Each path is a new rotation, seen through one point. The rows after it are directions, each followed by how far the rotation turns it, in deg/step (0 if it stays put).
Each turn is a multiple of 5 degrees from 10 to 175, or 0.
Each row of a path follows its step; steps can be skipped.
Path 1:
step 0: [-2.56,  2.00,  0.36,  2.03, -0.87,  1.95, -3.81,  1.34,  2.99,  0.76,
  0.03, -0.86, -1.88, -0.98, -0.95, -0.27, -1.52, -0.21,  0.16,  1.95,
  0.51, -1.06,  0.80,  0.35,  0.89, -1.86,  1.39,  0.98,  1.10, -2.51,
 -0.22, -0.22,  2.10,  0.78, -0.40, -0.39,  0.70,  0.44,  0.18, -0.58,
 -0.30,  3.48, -0.93, -0.65,  0.06, -1.02,  0.89,  1.76,  1.19,  1.10,
 -0.79, -1.07, -3.82,  3.21,  1.31, -0.73, -1.86,  0.75,  0.05]
step 1: [-1.79,  0.49,  2.96,  0.83,  3.70,  3.30, -1.93,  0.02,  0.58,  0.28,
  0.38, -1.51, -2.19,  1.87,  0.90, -1.99,  0.42,  1.48,  1.81, -0.76,
  0.41,  0.74,  2.74, -2.20,  0.18,  0.59, -2.09, -2.16,  1.53, -0.27,
  0.76, -0.03, -0.72,  1.65, -1.97,  0.52, -0.51, -0.16,  0.25, -1.06,
  1.35, -0.14,  1.71,  0.00,  0.83,  2.32, -1.24,  1.30, -0.44,  2.41,
 -2.60,  0.12, -0.54,  0.50, -2.30, -0.08,  0.81, -0.41,  1.16]
step 3: [-1.34,  3.44,  1.95,  2.47,  0.05, -2.24, -2.02, -1.51,  2.53, -1.05,
 -1.66, -0.33,  2.41,  2.69,  1.56,  0.99, -1.01, -1.57,  2.47,  0.43,
 -0.15, -0.33,  0.85,  3.04,  2.33,  0.10, -0.33, -0.34, -1.26,  0.31,
 -0.36, -0.08, -1.41, -0.81, -0.34,  2.99,  0.95,  0.04,  0.86, -1.15,
 -1.66,  0.91, -1.25,  0.90,  2.44,  0.28,  1.09,  1.49,  0.35,  0.88,
  0.86,  0.24,  0.58, -1.02,  0.14,  0.43, -3.35,  0.68, -1.11]
step 4: [-2.28,  1.42,  0.52, -0.52, -0.05,  0.15, -1.81,  1.52,  0.95,  0.44,
 -1.63,  3.46,  0.01,  1.06,  1.00,  0.80, -1.64,  3.09, -1.16,  2.10,
 -1.36,  2.56,  0.70, -0.20,  1.35, -0.47, -1.90, -3.06,  1.33,  0.14,
 -0.02, -0.52, -1.22, -3.05,  2.09,  0.97,  0.26,  1.76, -0.15, -1.10,
 -0.05,  1.71, -0.19,  0.21, -1.70,  0.35, -3.61, -0.08, -2.14,  1.19,
 -1.36,  0.97,  0.21, -0.99, -0.44,  3.09, -0.53,  0.59, -0.17]
step 5: [-1.00,  0.39,  1.21, -0.46, -1.52,  2.86,  0.84,  2.42, -1.89,  0.64,
  2.42,  2.47,  0.97, -0.16,  1.36, -0.70,  0.25,  0.00,  0.20, -0.29,
  0.75, -0.10, -0.16, -0.91,  0.28, -2.52, -0.25,  2.55,  0.20,  0.27,
 -1.63, -2.47, -0.79,  1.49,  1.78, -0.11,  0.85, -1.79,  1.99, -4.51,
 -1.60,  1.13, -0.73,  0.09,  0.00, -1.24, -0.69,  0.82,  0.88,  1.13,
 -0.66,  4.15, -0.96, -1.19, -0.68,  2.20, -1.64, -0.19,  1.48]
step 6: [ 0.13,  1.74,  1.33,  1.23,  0.94,  0.74,  1.75, -0.67, -0.92,  0.21,
 -2.39, -1.81, -0.87,  0.56,  0.47,  1.68,  0.71,  0.29,  2.83, -1.75,
  1.54,  2.19, -3.39,  1.03,  0.29, -0.73, -0.43,  0.51, -1.05, -0.47,
 -1.20, -2.69,  1.63,  2.25, -0.06,  2.85,  0.42,  2.19, -1.93, -1.75,
  0.71,  2.27, -0.35,  0.14,  0.74, -2.39, -2.09, -0.51,  0.10,  1.24,
 -0.23,  0.32, -0.21,  2.49, -0.73,  0.68, -2.24, -2.23,  1.81]
step 7: [ 0.93,  0.42,  2.22,  1.51,  0.58,  2.55,  0.59,  0.37,  0.65,  1.99,
 -2.71, -0.56,  0.91,  1.38, -0.73,  2.80,  0.91,  3.02, -0.54, -0.38,
 -0.56,  0.47, -0.93,  0.41,  2.31, -0.79, -1.85, -0.43,  1.60, -0.04,
 -0.60,  0.97, -1.68, -0.02,  0.86,  0.50,  1.96, -0.26, -0.26, -3.63,
  2.98, -1.57, -1.61, -0.66, -1.19, -1.52,  0.71, -0.15,  2.28,  0.25,
  0.58, -3.48,  1.88,  0.72,  0.31,  1.22,  2.16,  1.34, -0.02]
step 8: [-0.50,  1.47,  0.69, -0.85,  0.68,  2.52, -0.97,  1.48,  0.51, -2.28,
  0.34, -0.15,  1.44,  1.45,  0.41,  2.30,  0.01, -0.64,  0.77,  0.28,
  0.94,  1.55, -1.41, -1.82,  0.88, -1.79,  1.43,  3.79, -1.75,  0.31,
 -0.84, -0.10,  0.48, -0.05, -0.64,  0.87,  1.31, -0.60,  1.06, -0.67,
  0.03,  0.04, -2.89, -0.35,  0.34,  0.91, -0.30,  0.96, -1.48, -1.45,
  0.98, -2.71, -1.56, -4.18, -1.88,  2.20,  3.38,  0.37, -1.02]
step 9: [-1.45,  0.69,  2.40, -3.03,  2.71,  1.06, -0.48,  0.32,  1.41, -1.54,
 -3.63, -0.16, -0.06,  0.24, -0.29,  2.52,  0.45, -0.63, -0.24,  1.55,
  0.50, -0.69, -2.56,  0.04,  0.15, -2.72,  2.14, -1.44, -0.29,  1.59,
  1.15,  0.36, -1.22, -0.23,  0.08, -2.45, -0.22, -1.00, -1.10, -0.28,
 -0.12,  0.70, -0.70,  1.95,  3.47, -0.32, -0.68, -0.83, -0.90, -0.94,
  1.61,  1.51, -2.33,  0.28,  0.94,  1.12, -1.18, -2.20,  1.99]
step 10: [-2.23, -1.33,  0.77,  1.05,  1.31,  2.72,  0.25, -1.59, -0.04, -0.27,
  0.46, -2.80, -1.44, -0.08,  1.29,  1.29,  3.17, -0.80, -2.40,  0.65,
 -0.85, -1.91, -2.59,  0.13,  1.88, -0.95, -2.29, -2.08,  1.03, -0.27,
  0.40,  0.65, -1.15, -1.42,  2.61,  0.35, -0.66,  1.86,  0.87, -2.06,
 -1.58, -0.52,  0.26, -1.15, -0.87, -1.62,  2.05,  1.46, -2.97, -1.54,
 -0.07,  1.81,  1.58, -1.47, -0.34,  0.55,  0.31, -1.10,  1.32]
Speeds:
[ 0.31,  0.71, -0.26,  0.47, -0.30, -0.08, -0.05,  0.35,  0.43,  0.10,
  0.16, -0.09, -0.51, -0.58, -0.27,  0.00,  0.21,  0.09, -0.04, -0.41,
 -0.27,  0.65, -0.18, -0.22, -0.59, -0.02,  0.32, -0.24, -0.34,  0.59,
 -0.28, -0.41, -0.63,  0.37,  0.20,  0.16, -0.42,  0.10,  0.19, -0.20,
  0.62,  0.05, -0.13, -0.07,  0.10, -0.38,  0.12, -0.61,  0.59, -0.11,
  0.11,  0.04,  0.29, -0.58,  0.44,  0.89,  0.05, -0.54, -0.51] -> 35
[-0.49, -0.20, -0.39,  0.37, -0.26, -0.08, -0.40,  0.03, -0.49, -0.11,
 -0.33,  0.30,  0.14, -0.04,  0.13,  0.78,  0.94, -0.22, -0.08, -0.39,
 -0.50, -0.03,  0.08,  0.34,  0.20, -0.40, -0.47, -0.28, -0.44,  0.07,
  0.58, -0.19,  0.08,  0.01, -0.10,  0.35, -0.07,  0.73, -0.09,  0.14,
 -0.41,  0.38,  0.21, -0.19,  0.17,  0.09,  0.30,  0.40,  1.11, -0.39,
  0.38, -0.28,  0.45,  0.43,  0.45, -0.38, -0.05, -0.03,  0.10] -> 100
[ 0.03,  0.34,  0.56, -0.28,  0.20, -0.75, -0.05, -0.02,  0.47, -0.11,
  0.11, -0.46,  0.65, -0.05, -0.08, -0.52,  0.13,  0.01,  0.68, -0.30,
  0.27, -0.02, -0.44,  0.25,  0.19, -0.17,  0.58,  0.20, -0.78,  0.17,
  0.55,  0.16,  0.22, -0.06, -0.13, -0.25,  0.11,  0.12, -0.64, -0.12,
 -0.18,  0.63,  0.15, -0.21, -0.03, -0.69,  0.00, -0.05,  0.12, -0.45,
 -0.67,  0.23, -0.60,  0.36,  0.80,  0.02, -0.24,  0.28, -0.18] -> 120
[-0.04,  0.12, -0.12,  0.60,  0.70,  0.27,  0.02,  0.03, -0.31,  0.43,
  0.34,  0.08, -0.20, -0.33,  0.06,  0.14, -0.01, -0.09,  0.04, -1.02,
 -0.12, -0.42, -0.28, -0.10,  0.38,  0.13,  0.42,  0.36,  0.90, -0.04,
 -0.11, -0.58,  0.29, -0.29, -0.88, -0.04,  0.13,  0.63,  0.12,  0.19,
  0.35, -0.24, -0.09, -0.07, -0.54,  0.10,  0.29,  0.00, -0.11,  0.27,
 -0.37,  0.83, -0.05,  0.63,  0.37,  0.40,  0.01, -0.06,  0.30] -> 70
[ 0.68,  0.14, -0.24, -0.67, -0.28,  0.27,  0.33, -0.37,  0.53,  0.04,
  0.32, -0.17,  0.38, -0.84,  0.21,  0.63,  0.08,  0.26, -0.59, -0.09,
  0.30, -0.19,  0.39,  0.22,  0.58,  0.28, -0.20,  0.33, -0.56, -0.08,
  0.25, -0.28,  0.43,  0.50, -0.17,  0.03,  0.01, -0.45, -0.02,  0.27,
  0.13,  0.46, -0.01, -0.04, -0.13,  0.61, -0.33,  0.73,  0.41,  0.04,
 -0.21,  0.64,  0.16, -0.41, -0.18,  0.55,  0.32,  0.05,  0.12] -> 120
[-0.14, -0.08, -0.10,  0.37,  0.41,  0.05,  0.43,  0.20,  0.50,  0.51,
 -0.80,  0.63,  0.53, -0.32, -0.49, -0.13, -0.14,  0.29, -0.60, -0.01,
  0.19, -0.36,  0.59,  0.24, -0.27, -0.63,  0.01,  0.00,  0.47, -0.29,
 -0.42,  0.18,  0.32,  0.07,  0.54, -0.76,  0.13, -0.39, -0.31,  0.05,
  0.26,  0.22, -0.17,  0.27, -0.08, -0.32,  0.34, -0.11,  0.56,  0.10,
  0.35,  0.14, -0.14, -0.35,  0.86, -0.35, -0.09,  0.10,  0.41] -> 155
